The same turns and mirrors carry the whole set onto itself, and each row onto the other rows of its family. Which rows share a family with each named row? Give them in list order.
These 15 rows form 5 families of 3 rows each.
q_640: 0.119, -1.312, 0.048, 1.861, 0.815, 0.259, 0.076, -0.936, 1.623, -0.770, 0.976, 0.950, 0.723, -1.303, 0.273, -0.068, -1.225, 1.758, -1.014, -1.910, 1.744, 0.035
q_259: -0.820, -0.853, -1.595, 0.222, 0.274, 2.796, -2.868, -0.922, 1.886, -0.145, 0.040, 0.794, 1.043, -2.606, -1.150, 1.512, -0.877, -1.975, -0.887, -0.089, 1.546, -0.638
q_549: 1.514, 0.754, 2.617, -2.009, 0.284, 1.225, -1.157, 0.147, 0.742, 0.161, 0.481, -1.000, 0.124, -1.863, 1.540, -0.500, -0.154, -1.102, -2.164, -0.473, 1.134, -1.306
q_968: 0.029, -2.218, -0.248, -0.712, 1.630, 0.910, -1.994, 0.226, -1.811, -0.911, 1.625, -1.572, 0.571, -2.778, 0.250, -0.436, -1.581, -1.181, -1.481, -1.577, 0.842, -0.193
q_301: 0.918, 0.002, -0.416, 0.123, 1.150, 3.044, -0.565, -1.512, 3.094, 0.963, 1.157, -0.063, 0.975, -3.309, 2.678, -0.671, -1.204, 0.000, -3.474, -1.290, -0.616, -1.007
q_93: 0.952, 0.137, -0.675, 1.078, 0.837, 4.576, -0.340, -1.327, 1.831, 1.058, 1.437, 0.585, 2.292, -2.094, 0.841, 0.869, -1.838, -0.001, -1.804, -1.170, -1.498, -1.872
q_91: 0.359, -0.826, -0.710, 1.687, 1.479, 3.310, -2.405, 0.156, 2.851, 1.455, 1.416, 0.526, 0.786, -1.884, 1.722, 0.098, -1.903, 0.350, -1.623, -1.537, 0.284, -1.247
q_538: 0.497, -0.640, 0.023, 1.566, 0.398, 1.270, 1.516, -1.880, 0.827, -1.049, 1.042, 1.110, 1.950, -1.208, -0.607, 0.795, -1.301, 1.550, -0.989, -1.606, 0.375, -0.454
q_401: -0.502, -0.446, -1.388, -1.062, 0.150, 1.884, -2.089, -1.758, 2.688, -0.391, -0.205, 0.150, 0.455, -3.979, 0.313, 0.305, -0.199, -1.974, -2.613, -0.051, 1.385, -0.085
q_124: 1.145, 0.310, 2.353, -0.766, 0.423, 1.980, -2.210, 1.220, 0.143, 0.513, 0.711, -0.379, 0.465, -0.565, 0.309, 0.503, -0.786, -0.904, -0.499, -0.541, 1.417, -1.811
q_955: 0.259, -1.688, -0.275, -0.680, 1.311, 1.917, -1.008, -0.432, -2.732, -1.078, 1.785, -1.289, 1.665, -2.445, -0.618, 0.434, -1.763, -1.312, -1.068, -1.335, -0.220, -0.771
q_962: 1.667, 1.197, 2.518, -1.665, -0.095, 2.655, -0.310, -0.318, -0.390, 0.139, 0.599, -0.542, 1.479, -1.146, 0.155, 0.732, -0.551, -1.189, -1.284, -0.239, -0.002, -2.165
q_238: 0.568, -0.592, 0.256, 0.716, 0.542, 0.207, 1.663, -2.170, 1.679, -1.118, 0.835, 0.548, 1.147, -2.280, 0.666, -0.406, -0.768, 1.492, -2.312, -1.704, 0.782, 0.144
q_815: -0.184, 0.178, -1.475, -0.918, -0.230, 3.346, -0.876, -2.447, 1.518, -0.501, -0.056, 0.463, 1.961, -3.401, -1.074, 1.515, -0.544, -2.196, -1.991, 0.149, 0.107, -0.860
q_477: 0.474, -1.488, -0.102, -1.579, 1.290, 1.150, -0.592, -0.981, -1.998, -1.288, 1.551, -1.818, 1.197, -3.466, 0.452, -0.508, -1.312, -1.427, -2.395, -1.308, -0.185, -0.301

Which other rows belong to the same family as q_477? q_968, q_955
Which other rows belong to the same family as q_301? q_93, q_91
Which other rows belong to the same family as q_124? q_549, q_962

